In the data rows, the value 128 means zero.
Each row of this table is followed by its label. One hidden rule gives the labels. It looks at one to three of the table's principal directions, none of them among the few with the most spread.
[109 146 113 128 146 117 117 109 129 123 121 119 131 145 109 135 113 143
 138 111 128 127 108 129 138 136 146 112 112 120 114 128 134 123 112 116
 119 115 137 140 112] z697
[107 109 153 154  96 141 118 168 137 140 126 169 167  68  93 144 130  73
 127 120 108 156 152 201 121  81 124 106 149 133 126 174 107 146 163 177
 108 167 128 104 141] z697
[118 144  83 115 139 119 106 119  98 137 101 105 146 132 150 136  73 194
 129 151 130 126 128  66 154 130 108 110 112 134 132 156 155 124 124  94
 135 112  73 165 111] z697
[ 99 170 127 112 111 106 115 170 127 160 129 134 163 143 123 131  80 139
 144 150 167 146 108 124 115 163  97 114 120 141 100 179 154 113 117 151
 125 139 111 131 105] z325
[146 133 141 128 118 120 134 113 143 131 146 127  96 130 152 116 147 112
 122 122 140 114 137 129 121 149 134 159 127 131 112  90 115 141 132 125
 143 128 157 112 130] z697
[216 105 224 137  96 174 169 174 128 122 150 175 109 147 166 115 206  21
  75 185 154 133 173 109  69 132  80 173 201 174 118  96 111  92 146 170
 103 171 147  10 160] z697
[125 128 118 112 137 136 159 114 133 109 137 133  73 149 130 114 160 120
 126 135 135  85 115 121  96 172 156 131 125 101 110  78 134 115  86 121
 137 116 161 137 116] z697
[167 111 156 125 131 138 148 127 123 120 137 127 123 141 147 147 158  96
  98 139 114 124 136  96 125 113 112 164 156 144 148  89 109 125 131 127
 142 120 146 103 134] z643
[ 73 129  87 110 152 111 142 124 111 112 121 127 136 128  76 163 111 129
 154 119  99 124  92 152 134 112 158  99 120  89 119 140 137 129 106 117
 142 105 149 192 104] z643
[132 128 149 112  89 115 152 159  61 149 159 162 179 136 116 146 131  88
 106 140  49 146  95 140 116  65 108 124 137 124  97 177  87 138 147 117
 143 135 136 164 107] z325
[191 136 194 146 101 122 128 151 134 153 122 126 153 133 153  66 130 119
 110 151 159 161 146 146 125 129  92 153 123 171 108 173 142 121 155 158
  94 161  98  55 156] z325
[133 126 179 152 126 188 124 140 174  98 122 154  85 196  85 146 200  27
 145 120 140 147 108 168  80 158 139 100 171 134 120  59 101  68 106 137
  59 138 212 105 143] z697
[ 88 112 156 169 115 166  98 170 164 130 129 174 168  90  68 159 143  68
 136  99 130 169 149 209 109  97 129  75 160 137 150 154 105 124 146 180
  74 162 132  85 146] z643
[ 95 124  99 127 144 145 123 114 143  98  99 132 113 136  95 150 129 120
 160 131 143 125 128 141 120 132 151  99 142 119 129 126 148 111 119 121
 106 128 143 153 140] z697
[ 96 115 137 152 114 152 109 167 138 136 141 163 162  92  94 148 131  98
 138 115 127 159 146 179 117  99 122  87 149 126 144 169 112 122 152 159
  97 157 112 106 142] z643
[134 116 141 153 136 142 106 101 154 119 162 129 120 139 140 149 157 120
 102  78 112 137 142 118 145 119 137 140 146 110 166  73  81 111 134 110
 131 114 167 110 164] z964
[159 112 190 154 134 145 115 113 174 119 125 131  94 154 127 100 194  74
 143 106 157 164 120 171 129 160 126 154 147 149 137  80 115  94 143 137
  72 135 171  75 167] z643
[122 139 124 138 124 156  99 138 129 127  89 125 137 162 112 115 112 143
 147 135 123 142 104 123 128 140 123  82 119 138 126 149 139  96 114 121
  85 134 111 156 122] z697
[143 155 112 122 127 143 105 108 131 117  97 106  86 156 175 119 109 180
 124 151 159  95 139  64 123 167 107 131 107 149 112 101 152 126 119  99
 137 123 119 142 110] z963
[169 142 147 122 102 121 133 135 128 149 154 114 100 121 185 119 141 131
  93 129 124 104 151  93 116 142 105 174 116 140 121  84 101 163 138 127
 174 126 137 106 109] z643
[126 119 144 154 136 169  71 113 149 118 136 144 129 158 150 129 155 153
 109  78 123 147 131  96 137 148 111 112 149 129 180  89  99  87 123 110
 103 120 131 110 165] z697
[148 148 125 123 118 116 103 123 112 147  90  99 141 135 167 100  91 191
 123 149 134 131 119  84 153 140  97 136  95 155 121 164 153 127 137 112
 122 129  81 141 119] z963
[130 179 122 116 114  73 135 128 146 155 135 101 106 121 152 105  81 142
 138 150 185 118 140 134 133 173 123 159  91 125  62 134 158 149 130 136
 160 129 145 120 109] z697
[123 128 145 115  91 120 144 167  55 146 154 163 194 135 106 152 125  99
 105 131  35 152  91 142 119  52 107 109 135 117 106 193  85 136 148 120
 142 136 128 171 107] z963
[108 126 113 129 134 125 117 110 137 122 115 127 126 118 119 136 116 139
 139 118 128 121 126 138 138 126 138 123 121 132 130 121 133 145 125 124
 132 121 133 150 122] z963
[118 149 113 129 126 118 104 114 150 131 105 113 114 130 146 101  92 175
 148 136 174 118 133 124 138 165 123 127 101 139 111 139 164 131 126 126
 128 133 117 140 130] z697
[131 145 112 121  95 124 126 148 124 149  88 110 143 115 137  98  91 160
 133 162 133 124 132 126 121 135 119 112 102 136 110 184 155 133 127 138
 117 148  88 152 130] z964
[143 110 156 150 123 182  91 113 155 110 149 157  95 159 163 128 185 116
 105  94 131 127 146  97 112 156 114 130 166 135 168  56  90  94 127 113
 111 130 155  97 166] z697
[111 143 123 119 129 118 135 105 131 119  97 124 107 161 110 106 123 131
 165 156 155 129  89 154 124 158 139 114 109 132  83 146 164  97 115 108
  84 128 145 165 127] z963
[166 100 174 135  92 150 153 174 118 141 161 152 139 110 137 126 172  67
 103 137  96 145 149 151 102  91 106 146 159 134 146 131  87 136 158 155
 135 152 132  96 146] z964
[140 141 151 113  87 127 136 133  88 140 131 148 140 168 132 132 140  93
 123 147  81 136  87 128 111 107 110 129 130 144  86 143 100 124 138 101
 119 134 155 171 110] z325
[100 126 107 132 141 142 117 113 140 112 130 136 117 133 109 147 143 126
 136 101 123 122 126 132 120 135 152 105 137 109 140 106 118 119 113 118
 119 120 145 137 133] z697
[143 147 144 144 118 107 103 153 127 150 106 103 178 123 129  94  81 167
 134 139 149 183 140 146 157 111  92 117 106 136 123 211 158 112 159 138
 103 144  81 112 162] z964
[166 131 155 142 132 107 144  93 137 135 176 129 134 122 149 121 141 121
  63  93 119 101 156 116 130 115 149 170 125 132 125  81  93 164 115 133
 158 117 151  61 130] z325
[ 64 149  73 119 154 101 129  85 126 105 144 123 136 148  80 185 105 138
 140  88 100 112  97 134 143 109 182 103 119  73 113 118 113 120 102  92
 149  97 187 192 120] z643
[115 142 114 116 103 138 134 160 134 133  98 128 124 117 118 129 124 117
 131 148 126 115 133 131  93 145 130 110 128 121 114 144 139 131 112 152
 127 144 125 140 121] z964
[153 104 135 126 177 100 172 128 101 129 194 104 150 128 108 172 153  96
  94  96  78 147 124 115 157  75 143 158 145  89 171  87  83 134 125 115
 169  82 143 101 119] z964
[ 98 148  95 103 122  90 134 176  84 155 130 120 144 105 125 103  86 162
 173 160 136 162 110 142 141 137 108 106 104  88  95 222 166 107 151 126
 136 137  77 166 118] z697
[181  87 164 133  96 151 153 131 104 122 119 145 125 129 162  88 147 112
 130 190 127 138 138 134 133  92  95 149 144 159 126 168 139 107 175 118
 104 161 107 136 171] z963
[ 95  90  94 135 167 142 114 126 128 120 135 148 147  66 120 146 115 163
 125 104 133 113 160 119 145 113 138 111 143 130 188 126 139 160 123 150
 147 121  69 106 119] z325
[144 127 143 142 142 124 107 102 154 128 106 109 111 132 140 102 137 139
 140 113 152 141 126 133 152 153 130 145 117 145 134 111 138 120 135 125
 101 125 126 104 142] z697
[122 135 145 132 130 117 131 126 142 125 145 140 113 136 119 114 138 106
 146 122 156 139 123 164 125 146 133 135 129 122 102 125 135 118 133 136
 121 133 158 113 136] z325
[ 78 132 116 122 139 120 133 144 125 118 154 151 139 125  80 173 131  95
 142 101 110 136 111 165 117 114 144 106 142  94 121 125 112 131 119 138
 146 118 170 149 112] z963
[ 88 116 117 116 133 113 164 172  98 119 138 164 166  91  70 160 102  85
 151 161 126 144 132 183 118  80 128 102 152 110 102 195 153 137 141 161
 142 144 124 140 116] z325
[117 129 114 132 131 143 117 111 151 113  66 117 114 130 111 121 124 131
 156 147 152 126 123 137 126 148 143 109 125 144 121 140 161 109 120 130
  80 140 121 139 139] z964
[151  75 147 138 125 163 153 141 113 118 155 159 134 100 137 137 170  94
 111 146 116 131 158 128 119  86 118 134 170 138 170 131 109 119 155 136
 117 147 103  94 157] z963
[146 164 126 131 136 107 112 118 147 142 127  93  98 118 164 116 113 164
 111 114 159 105 150  96 134 168 124 154  93 134 112  94 134 155 122 131
 153 119 122  87  98] z643
[ 90 118  97 120 157 153 114 134 105  96 105 143 127 134 108 153 117 160
 154 139 129 125 117 112 128 120 117  86 136 121 143 149 157 108 124 113
 123 122 104 164 115] z963
[144 156 127 139 136 132  94  93 160 131 124 104  94 159 161 111 127 158
 126 107 165 116 137  93 133 179 132 138 110 146 124  76 127 126 115 107
 117 117 136 105 125] z697
[109 150 122 118 131  79 145 127 137 155 138 105 128 121 105 120 114 119
 138 112 124 134  95 166 138 150 153 139  95 102  99 125 126 142 108 136
 137 109 152 143 102] z697
[181 129 180 139  99 152 110  89 163 132 118 128  91 175 163 108 182  85
 112 113 128 118 120 118 110 159 125 169 137 189 125  43  89 142 125 114
 100 129 176 105 132] z325
[129 135 144 128 122 117 143 111 134 132 136 131 106 151 124 104 141 112
 137 138 142 128 103 158 121 152 137 132 114 127  92 116 132 113 117 115
 104 124 157 136 127] z963
[125 110  93 122 151 122 122 112 112 133 133 112 141 102 148 125 110 187
 121 113 113 114 133  89 157 118 135 133 116 120 173 133 131 145 125 116
 154 112  77 139 123] z697
[140 116 156 136 135 124 136 138 131 125 130 134 137 125 113 117 143 102
 135 128 135 155 128 160 133 119 122 136 140 131 128 142 134 117 142 145
 111 135 131 100 145] z697
[194 120 198 144  70 169 153 171 162 137 143 146 103 124 152 117 198  35
  87 145 133 123 176 145  64 130 111 161 166 158 127  87  85 137 145 175
 115 170 163  47 155] z964
[ 99 131 105 120 151 101 139 116 134 125 135 114 122 117 100 144 123 128
 142 104 120 122 111 149 141 132 159 131 114  98 126 114 128 141 113 129
 148 106 151 148 112] z697
[ 93  92 111 141 151 164 113 127 139 105 122 164 134  92 105 150 133 127
 141 118 141 119 150 141 126 116 137  97 157 140 168 126 138 136 128 147
 114 137 101 115 130] z325
[239 135 167 121  76  93 180  93 124 153 150  83  64 120 214  87 151  95
  88 159 104  76 154 100 136 115 134 237  93 155  76  65  87 197 167 110
 192 135 173 116 109] z697
[119 110 140 146 131 169 106 129 138 102 162 161 114 141 127 142 170 117
 127  88 117 129 140 135 113 118 128 113 154 116 160  98  95 115 140 124
 130 134 154 119 150] z697
[112 126 122 123 145 113 168  85 134  98 151 133 125 148  70 179 160  67
 121  89  85 101 104 164 115  86 195 136 138 103 112  84  90 151 105 119
 141 109 214 144 116] z963
[104 115 116 122 144 130 127 120 126 114 125 134 127 133 105 139 142 123
 147 110 113 136 108 143 131 126 142 118 137 112 143 122 126 120 121 121
 124 116 141 153 133] z697
[100 143  65 126 152 119  95 100  90 126 103  90 166 154 119 151  52 220
 137 120  82 129  94  77 183  91 132  82  87 108 145 163 135 121 116  68
 140  92  90 227 103] z697
[110 108 137 137 150 150 128 102 145 112 132 146 103 149 108 122 162 115
 146 121 146 127 102 157 121 152 143 110 133 136 137  94 131 103 107 116
  81 118 143 130 129] z963
[114  78 122 142 141 156 128 144 134 112 151 164 137  57 124 154 144 116
 123 112 129 118 181 142 127  89 128 127 165 134 184 124 119 166 155 163
 154 144  97  91 138] z325
Here are more rows. What is the label of each one?
[122 139 109 129 131 121 125 129 117 128 148 125 141 108 133 159 112 144
 100 106 106 108 150 102 130 102 135 128 123 113 134 123 107 157 130 128
 169 122 126 120 110] ~ z643
[ 70 110 104 115 152 129 144 159 103 106 143 162 144 113  68 172 123  95
 172 135 119 149 113 173 124  96 133  91 156  98 126 163 142 119 136 137
 136 126 137 165 115] ~ z697
[150 163 128 114 126  68 157 131 128 163 145  92 132 118 147 106  82 142
 115 156 166 122 139 124 138 149 123 164  94 131  84 137 152 156 120 137
 161 117 119 105 104] ~ z963
[112 140  78 125 161 132  85  88 126 115  55  98 125 135 143 127  75 206
 150 147 159 119 129  67 163 154 123 105 110 154 136 141 183 118 115  95
 104 114  72 157 118] ~ z697
[ 76 137 106 112 134 115 131 145 104 123 138 144 141 137  88 157 117 119
 158 121 104 142  89 156 126 117 134  98 126  93 110 156 127 115 124 119
 136 119 150 184 108] ~ z963
[155 111 185 141 116 145 140 128 150 123 166 148  95 153 134 112 202  68
 123 107 127 140 117 164 106 142 128 155 147 129 131  79  90 107 137 134
 107 135 183  92 151] ~ z963
[102 133 112 133 146 164  96 124 139  96  96 138 108 141 120 154 128 147
 144 124 147 115 134 108 117 143 119  97 136 138 138 112 146 117 121 123
 117 128 129 137 117] ~ z963
[120 136 126 113 106 114 136 127  72 139 144 145 163 149 114 145 124 120
 115 119  50 131  82 128 129  82 130 116 118 118 101 155  91 139 131  97
 139 119 142 185  98] ~ z325
[ 56 128  79 112 153 130 135 127 116 105 132 140 128 133  68 176 122 128
 154 103  93 111  90 150 118 118 166  80 124  80 130 123 124 128  93 118
 143 104 157 197  95] ~ z643
[114 142 124 109 113 112 137 129 108 145 121 125 144 154 120 119 114 139
 136 149 117 134  83 134 123 137 121 117 109 131 105 155 136 116 111 110
 112 119 125 174 113] ~ z963
[ 61 102 111 130 168 151 110 144 126  90 109 162 135 119  64 157 141 118
 187 111 135 159 105 179 132 118 134  78 153 108 150 162 155  96 136 140
  96 131 127 151 134] ~ z963
[ 88 108 122 146 160 162  92 114 133  90 132 159 129 150  95 142 151 140
 154  79 118 145 109 147 137 121 140  87 145 109 161 124 122  94 127 116
 103 123 142 143 147] ~ z325
[101 156  94 121 138 105 119 117 131 129 121 114 124 114 127 138  87 165
 132 123 146 105 135 117 134 142 140 121 102 118 106 133 148 152 116 126
 154 119 124 139 102] ~ z963
[107 152  87  94 106 111 136 128  57 140 117 131 163 152 124 154  80 156
 122 153  59 108  82  87 128  92 123 102 106 124  92 169 120 147 114  85
 157 113 115 225  73] ~ z325
[119 135 106 105 144 129 146 122 118 117 130 124  74 146 142 108 148 149
 140 137 138  94 105 103 109 183 142 128 113  99 112  97 145 109  94 114
 140 113 134 147 104] ~ z697
[128 128 116 121 135 142 145 127 127 105 121 130 105 140 123 127 139 131
 121 138 131 104 137 118 103 138 139 116 132 110 121 113 140 120 105 125
 135 125 138 132 131] ~ z964
[ 78 142 116 127 138 111 139 119 168 121  85 120 112 127  60 116 126 106
 169 119 146 125  85 206 116 168 181  99 103 104  93 134 159 116  85 155
  86 126 168 154 119] ~ z964
[134 137 129 128 129 152 128 123 148 111 102 126  84 151 134  98 150 135
 135 139 157 106 127 121  99 177 138 117 122 127 113 107 150 103 102 131
 102 136 135 116 132] ~ z697
[109 145 119 128 115 120 131 115 122 125 155 132 142 149 108 169 129 108
 113 101  86 123 112 132 123  97 149 119 128 102 114 118  86 127 124 106
 141 119 179 159 125] ~ z643
[151 100 154 130 115 144 145 137 121 124 148 144 121 129 136 128 167  89
 123 135 110 139 132 139 120 107 117 145 153 133 144 115 105 123 149 126
 126 135 141 123 148] ~ z643
[ 58  94  80 123 182 132 119 137 111 112 133 156 151  81  88 152 106 161
 162 116 138 135 127 145 149 119 138  85 142 106 169 159 161 128 120 140
 132 115  75 142 114] ~ z325
[196  78 203 148 129 150 208 188 125 123 198 157 130 113  98 117 203   4
 107 157 132 161 173 193  89  77 127 148 186 120 138 123 101 113 154 180
 112 156 141  21 163] ~ z697
[125 112 128 129 115 150 130 148 133 117 134 143 124 110 121 154 148  94
 129 125 114 129 154 139 109 105 125 125 156 126 145 116 110 145 144 141
 144 139 141 128 138] ~ z964
[156 121 162 139 135  93 156 108 120 138 175 133 154 115 129 113 139 117
  74  97 103 125 134 145 142  98 146 165 123 114 121 120 100 147 124 139
 151 119 148  76 140] ~ z325
[130 146 133 126 122  91 129 138 134 141 156 125 130 111 148 110  95 140
 138 138 173 140 153 143 143 136 110 155 119 123 100 154 150 140 155 140
 162 138 130 110 140] ~ z325
[129 137 142 121 116 121 143 115 126 132 115 126 114 164 119 103 140 115
 142 152 133 133  84 152 118 151 132 124 112 132  92 134 138  99 113 110
  87 126 149 156 127] ~ z963
[129 122 153 131 127 137 171 130 135 108 222 175  99 144 108 154 188  45
 102 100 123 106 149 164  77 117 158 138 166  95 108  61  77 137 115 136
 160 127 210  85 131] ~ z325
[121  91 139 145 116 171 139 151 132 111 150 168 138 102 106 164 162  73
 120 130 112 132 161 157 102  79 130 107 173 129 157 126  98 129 149 145
 115 151 135 110 151] ~ z643
[145  99 137 118 144 133 176 121 123 108 175 137  88 134 131 132 190  85
 129 132 130 117 130 133 111 128 147 155 155 101 139  89 111 107 131 120
 135 123 158 106 146] ~ z643
[103 136 102 107 115 111 127 162 100 141 126 127 175 113 119 159  83 145
 138 144 110 143 126 118 134  94 104 118 131 124 134 185 136 145 144 132
 162 130 103 171 119] ~ z643
[ 61  96 118 131 162 140 141 151 112  91 131 179 155 113  40 165 137  83
 175 121 118 159 105 205 125  87 148  74 163  95 131 178 146 100 133 150
 102 136 142 148 135] ~ z325
[ 71 153 108 117 147 108 105 159 121 147 140 137 172 138  96 147  89 149
 155 111 144 159  94 133 137 149 117  94 125 114 132 170 144 107 110 140
 124 118 108 143 105] ~ z325
